(in the rows, 100 means zero)
which system made each run
kolut, seq 1 (9 x 20)
[69 104 101 58 133 105 120 110 90 97 101 124 73 136 109 118 76 105 93 92]
[69 116 88 121 93 91 106 128 64 95 135 106 129 84 75 96 80 89 123 114]
[102 79 88 112 47 83 83 88 121 85 114 86 127 100 116 84 131 111 76 99]
[85 77 105 89 120 110 119 94 121 116 91 97 79 145 117 130 105 129 69 81]
[80 102 122 130 121 108 112 138 78 123 116 88 93 91 75 122 67 101 129 108]
[122 95 112 134 63 64 70 90 107 90 109 73 110 65 102 86 106 95 114 98]
[126 89 98 79 114 77 100 63 119 98 65 88 76 121 116 106 113 131 70 94]
[96 111 117 75 136 112 118 134 73 111 88 108 72 109 86 106 66 111 113 127]
[98 111 107 101 71 73 80 113 73 74 125 109 108 66 100 76 85 74 135 106]
pab, seq 2 (9 x 20)
[117 65 123 132 87 92 122 97 80 112 114 113 96 97 127 95 115 100 120 53]
[40 75 93 105 87 94 100 85 116 94 127 71 103 117 101 134 98 112 106 108]
[110 125 106 100 123 83 81 132 106 98 76 67 91 110 76 109 76 133 74 116]
[143 92 114 107 105 73 108 96 63 83 79 103 88 90 119 76 104 110 124 65]
[56 71 114 73 77 96 94 75 93 77 120 99 99 99 122 115 115 90 136 107]
[79 130 108 75 101 86 68 129 119 96 110 94 89 100 82 110 66 98 78 135]
[138 127 89 107 107 78 105 130 63 87 94 125 108 95 98 63 89 100 90 76]
[79 69 116 91 78 116 114 99 76 93 119 126 125 105 126 99 141 95 118 80]
[60 93 120 98 88 100 87 120 134 124 134 98 91 113 96 132 82 99 72 118]
manu, seq 3 (9 x 20)
[124 93 103 79 111 126 90 79 113 89 48 69 99 99 100 97 132 122 105 125]
[92 126 121 72 136 89 75 86 126 107 88 102 66 100 94 131 76 84 92 104]
[94 128 89 106 128 122 99 95 81 86 98 113 107 74 88 96 90 58 147 82]
[104 107 96 77 85 139 76 91 113 80 75 93 133 87 98 88 145 93 102 127]
[84 113 100 62 108 104 88 72 139 116 107 129 85 111 105 119 99 77 66 112]
[83 106 92 112 127 137 133 94 84 126 114 134 105 94 90 111 97 67 127 90]
[119 92 112 123 92 146 95 98 112 119 82 92 136 83 93 100 150 100 96 108]
[124 102 97 93 114 92 98 54 142 127 82 108 79 107 107 114 110 99 60 95]
[104 102 99 101 150 118 137 82 78 122 83 112 74 100 90 115 82 94 131 96]
Devof, seq 4 (9 x 20)
[68 92 58 110 80 67 116 97 84 82 124 86 121 122 95 96 92 129 85 108]
[110 97 122 83 97 128 98 157 109 109 93 111 98 128 109 94 106 121 59 95]
[112 91 134 101 104 83 107 78 97 127 119 142 76 86 121 109 98 68 110 70]
[70 77 85 130 84 61 118 91 77 95 128 73 105 102 93 109 82 123 120 107]
[115 98 116 91 92 97 82 147 113 90 82 76 94 125 105 93 98 140 62 102]
[134 105 126 81 125 88 110 87 84 112 87 144 73 98 122 95 101 84 100 66]
[69 77 100 106 90 81 121 92 58 87 124 94 99 91 102 103 87 103 152 111]
[87 101 104 80 70 84 65 134 117 65 102 70 103 116 107 92 94 125 76 111]
[123 120 100 73 121 88 107 99 93 101 91 151 96 117 118 88 108 92 62 65]
mab, seq 5 (9 x 20)
[126 94 94 125 96 133 102 140 94 84 74 60 103 97 92 74 97 122 123 98]
[129 90 124 81 109 90 81 67 108 86 55 70 79 89 111 105 118 117 118 109]
[97 102 107 84 108 77 111 80 77 116 101 101 76 79 82 106 72 100 128 158]
[104 122 96 81 101 121 94 142 81 73 103 112 86 90 97 69 65 75 135 103]
[112 121 106 60 117 107 78 72 106 77 78 128 95 93 120 96 119 68 105 74]
[81 113 90 87 111 109 113 64 106 134 117 141 111 89 87 116 108 70 89 130]
[99 116 74 128 97 148 109 134 120 118 119 113 110 100 85 85 82 72 91 91]
[128 109 88 123 120 126 94 87 126 97 68 88 113 107 105 99 130 100 83 54]
[109 87 99 120 107 104 114 63 106 137 82 83 118 91 80 120 132 123 88 137]
pab, seq 6 (9 x 20)
[95 135 104 82 146 85 108 105 87 124 98 138 98 110 84 119 86 97 66 101]
[122 89 108 141 84 109 123 121 63 121 112 108 119 72 88 79 104 97 127 110]
[82 73 88 109 62 124 88 100 141 82 114 80 110 119 123 98 121 98 90 74]
[83 116 98 84 142 82 107 87 110 119 90 104 87 129 91 137 90 121 60 98]
[131 96 115 132 115 96 122 112 61 120 86 87 95 75 81 91 87 114 135 116]
[99 74 97 109 62 109 78 87 124 65 100 68 101 94 125 87 118 92 127 76]
[74 116 95 54 121 74 85 71 120 91 93 106 86 122 104 126 96 106 68 110]
[125 120 112 96 121 94 115 122 58 116 90 116 90 78 77 85 73 101 119 135]
[110 89 99 116 61 120 87 112 103 73 113 101 115 81 119 68 114 72 131 72]
kup, seq 7 (9 x 20)
[101 107 120 89 143 123 128 121 56 118 83 131 110 108 92 111 113 108 107 97]
[99 100 112 135 98 108 84 74 103 107 104 81 117 57 87 112 114 71 145 102]
[131 108 77 85 87 93 77 74 146 86 75 78 79 102 106 82 95 104 74 112]
[110 119 98 70 132 118 119 133 68 99 75 127 107 122 93 90 105 120 79 108]
[89 105 125 117 106 125 95 103 77 109 111 113 125 65 91 109 119 66 145 97]
[114 105 74 101 82 96 78 49 150 95 96 85 89 84 104 93 101 76 95 107]
[119 117 72 80 116 113 115 119 102 101 75 111 104 131 92 84 101 129 50 112]
[101 100 138 112 114 135 109 134 68 120 103 126 123 86 96 105 124 87 121 87]
[108 90 99 115 92 101 87 40 131 105 99 90 91 71 108 109 113 68 128 92]
manu, seq 8 (9 x 20)
[79 120 110 115 107 116 103 155 93 123 129 112 103 97 75 107 65 88 97 114]
[120 97 96 129 77 108 92 113 101 86 107 109 131 97 118 77 130 88 92 45]
[100 68 88 81 81 72 119 49 98 101 95 99 99 114 117 102 125 129 85 124]
[93 96 113 105 113 100 121 127 100 137 113 99 66 107 82 114 53 111 96 134]
[114 108 108 145 108 112 93 141 95 90 100 86 111 97 101 93 97 95 112 41]
[115 91 93 93 86 60 89 58 88 71 79 84 119 97 113 92 136 124 96 96]
[98 100 101 65 98 79 106 98 100 107 102 102 60 102 94 98 58 108 98 155]
[79 112 105 114 109 130 95 157 97 86 116 95 93 108 97 99 69 82 123 68]
[89 105 96 110 82 81 77 88 88 69 103 94 151 93 106 98 146 103 95 75]
kup, seq 9 (9 x 20)
[106 95 122 131 123 124 110 127 102 119 99 81 69 91 91 111 65 91 138 84]
[105 121 110 106 120 54 63 73 110 76 84 78 100 94 104 118 106 101 96 62]
[108 92 102 65 80 76 98 97 74 85 85 95 109 100 98 83 116 135 92 154]
[98 103 100 89 100 134 114 140 83 94 109 110 77 94 96 79 62 79 142 114]
[70 134 85 102 118 90 71 85 118 76 114 105 111 97 98 118 92 62 102 59]
[95 103 85 86 69 74 92 83 106 104 112 114 132 101 96 94 127 113 53 136]
[118 76 93 107 77 136 139 132 91 123 116 127 88 108 109 68 87 98 103 109]
[77 96 99 123 127 123 107 91 117 103 106 98 96 114 110 129 101 81 113 39]
[95 95 112 112 100 64 86 64 117 121 96 80 116 98 91 132 127 126 65 116]
kefa, seq 10 (9 x 20)
[99 66 152 120 104 103 116 106 90 138 108 109 95 104 115 128 121 112 104 79]
[117 92 112 147 101 65 104 82 97 123 105 70 81 73 86 110 76 105 124 105]
[142 107 78 116 109 92 98 107 105 80 61 61 89 108 96 78 92 131 91 89]
[128 100 132 61 127 120 96 103 85 88 54 107 84 104 116 97 120 109 113 93]
[91 112 108 77 117 111 92 68 95 98 91 104 84 68 90 109 90 67 149 132]
[87 138 51 96 103 117 79 94 126 78 96 85 118 94 75 90 88 82 91 122]
[99 121 92 70 102 129 94 118 112 100 99 141 125 119 105 92 125 89 53 92]
[80 79 114 99 88 121 124 86 98 138 134 144 107 95 108 113 115 73 104 108]
[77 87 84 153 79 99 105 97 124 125 134 73 114 96 83 116 90 100 96 105]
mab, seq 11 (9 x 20)
[114 70 128 141 102 130 109 117 120 125 96 78 86 106 111 114 106 107 109 64]
[106 112 105 137 115 62 77 81 101 97 84 53 113 81 79 121 103 119 103 98]
[109 96 76 84 83 87 108 108 81 82 86 77 105 104 88 74 93 138 95 154]
[119 68 127 72 90 114 114 118 88 92 89 103 56 108 128 82 86 108 131 100]
[86 112 137 91 123 69 79 80 85 93 105 105 82 75 104 126 89 74 137 82]
[77 142 75 74 97 80 81 101 88 80 117 121 123 89 81 91 87 80 90 129]
[108 98 77 68 86 134 116 112 111 95 107 144 95 124 122 70 103 84 77 89]
[93 87 122 119 120 121 111 79 114 131 109 124 98 103 114 129 121 77 100 54]
[81 122 90 144 105 94 83 99 116 119 116 82 139 85 67 123 107 94 81 105]
kefa, seq 12 (9 x 20)
[95 94 53 84 104 125 136 96 78 82 85 92 99 113 91 77 90 115 122 132]
[79 108 130 78 89 132 57 137 117 76 96 85 117 98 102 107 119 92 105 104]
[92 125 97 86 111 65 89 64 107 105 122 142 94 91 107 111 91 61 86 79]
[84 91 50 108 89 110 142 98 81 107 115 107 121 116 84 85 97 118 92 132]
[91 81 135 105 66 125 76 151 122 100 114 85 111 108 112 102 115 108 86 93]
[100 99 120 115 114 55 100 71 100 115 119 121 81 98 117 122 90 83 97 51]
[106 89 70 123 102 79 137 92 64 107 96 82 108 103 81 90 91 137 108 128]
[121 86 130 93 74 116 72 146 115 80 83 69 88 102 113 83 103 119 103 103]
[102 110 116 81 131 78 92 67 98 86 89 116 71 98 121 116 94 78 119 54]
Devof, seq 13 (9 x 20)
[91 139 113 65 116 69 67 130 89 75 93 107 105 109 92 104 88 108 72 103]
[127 105 95 85 84 95 116 106 63 97 107 153 117 90 113 61 117 85 97 95]
[60 57 94 87 67 122 118 95 102 87 127 104 99 119 127 101 110 98 123 97]
[60 114 108 88 100 78 77 118 129 103 127 101 94 120 97 130 78 100 61 97]
[129 114 101 130 100 75 113 122 80 128 116 134 116 96 92 86 99 101 63 81]
[111 44 119 123 76 115 132 98 89 119 105 94 93 107 123 96 122 121 120 90]
[82 83 125 88 107 75 90 92 125 102 102 71 55 117 110 132 72 116 101 101]
[122 136 102 109 127 52 93 123 71 94 94 103 93 96 84 92 67 110 89 84]
[129 79 116 96 85 104 112 115 55 80 84 105 114 93 118 69 130 118 126 90]
kolut, seq 14 (9 x 20)
[149 93 79 143 94 71 117 87 100 114 87 84 96 97 96 79 95 124 82 89]
[119 77 132 75 108 121 101 111 90 89 58 76 81 107 111 99 117 132 119 115]
[85 121 136 71 116 74 76 98 97 100 112 119 71 81 100 119 71 71 118 109]
[115 123 50 109 96 58 110 78 81 86 108 107 105 89 87 71 75 95 98 108]
[106 92 84 67 81 118 101 119 90 68 76 94 120 123 111 73 128 132 83 117]
[59 91 133 62 101 105 99 116 96 107 126 138 92 118 118 125 101 88 93 94]
[65 101 65 137 94 82 121 84 91 108 141 100 113 96 83 108 76 86 113 97]
[106 90 81 130 71 111 87 117 122 86 92 56 130 110 95 88 121 130 77 100]
[107 76 153 96 108 102 99 117 113 124 94 107 81 119 122 126 115 118 76 74]

runs to name
seq 15 (2 x 20)
[91 99 85 139 106 78 105 108 109 98 112 58 74 102 87 108 49 109 119 91]
[94 107 120 91 94 55 68 128 97 67 99 82 102 116 113 104 97 125 76 72]
 : kup
seq 16 (2 x 20)
[88 115 56 114 110 127 113 78 111 105 101 116 141 112 91 102 130 90 72 82]
[106 82 99 122 93 147 113 110 133 137 96 93 116 115 95 110 126 113 67 107]
 : mab
seq 17 (2 x 20)
[99 108 122 94 101 158 78 142 126 107 85 90 114 101 92 105 118 97 88 112]
[135 107 100 126 107 68 103 77 120 128 108 122 83 97 109 100 91 87 68 61]
 : pab
seq 18 (2 x 20)
[88 98 127 90 111 93 85 57 122 126 101 96 78 75 93 134 95 79 119 132]
[101 141 66 109 115 97 106 123 91 101 110 106 95 90 68 83 50 84 102 121]
 : mab
seq 19 (2 x 20)
[125 109 112 111 87 53 89 94 115 119 124 129 82 93 112 95 82 84 67 74]
[104 69 65 119 102 105 155 87 75 105 97 98 95 124 108 88 99 127 111 90]
 : kefa
seq 20 (2 x 20)
[125 105 73 104 102 89 102 82 74 59 79 87 99 88 108 67 99 97 140 78]
[65 109 96 58 100 132 75 112 116 67 85 79 110 112 95 109 110 104 103 128]
 : kup
seq 21 (2 x 20)
[96 138 93 100 135 99 84 78 108 93 99 115 90 81 94 110 81 53 121 70]
[102 121 53 96 103 107 113 77 85 96 90 110 142 96 77 84 124 105 85 132]
 : kefa
seq 22 (2 x 20)
[109 110 122 131 99 114 90 164 106 112 113 102 108 107 97 98 91 102 77 65]
[115 68 129 132 94 83 117 70 78 122 104 103 106 82 113 110 131 104 124 78]
 : kolut
seq 23 (2 x 20)
[107 79 89 108 85 140 99 104 152 107 89 62 72 112 103 98 85 106 98 114]
[78 127 91 108 150 86 100 99 97 98 89 95 110 124 89 134 97 112 78 61]
 : manu
seq 24 (2 x 20)
[75 117 96 124 128 116 94 77 91 95 102 101 130 83 89 124 121 70 129 67]
[129 116 88 90 93 111 91 69 104 110 77 109 127 74 85 83 135 93 88 143]
 : manu
seq 25 (2 x 20)
[101 83 53 124 105 104 146 65 85 112 94 94 116 114 91 96 115 123 97 107]
[103 86 125 128 94 141 90 146 127 115 94 64 101 105 93 110 103 115 98 99]
 : kup
seq 26 (2 x 20)
[102 114 127 123 114 102 63 85 111 98 84 79 129 74 93 124 137 88 108 77]
[105 108 63 99 83 84 96 71 122 108 98 82 107 95 79 92 97 113 72 156]
 : mab
seq 27 (2 x 20)
[87 79 66 122 101 114 115 65 116 95 84 58 118 116 96 114 126 127 99 99]
[102 107 137 104 110 129 79 146 130 122 92 85 91 108 89 121 94 110 75 106]
 : kolut
seq 28 (2 x 20)
[138 90 148 127 106 101 101 119 73 126 84 98 108 75 96 100 122 113 114 97]
[93 60 93 115 55 82 101 74 124 90 126 82 81 104 128 94 95 97 113 83]
 : pab
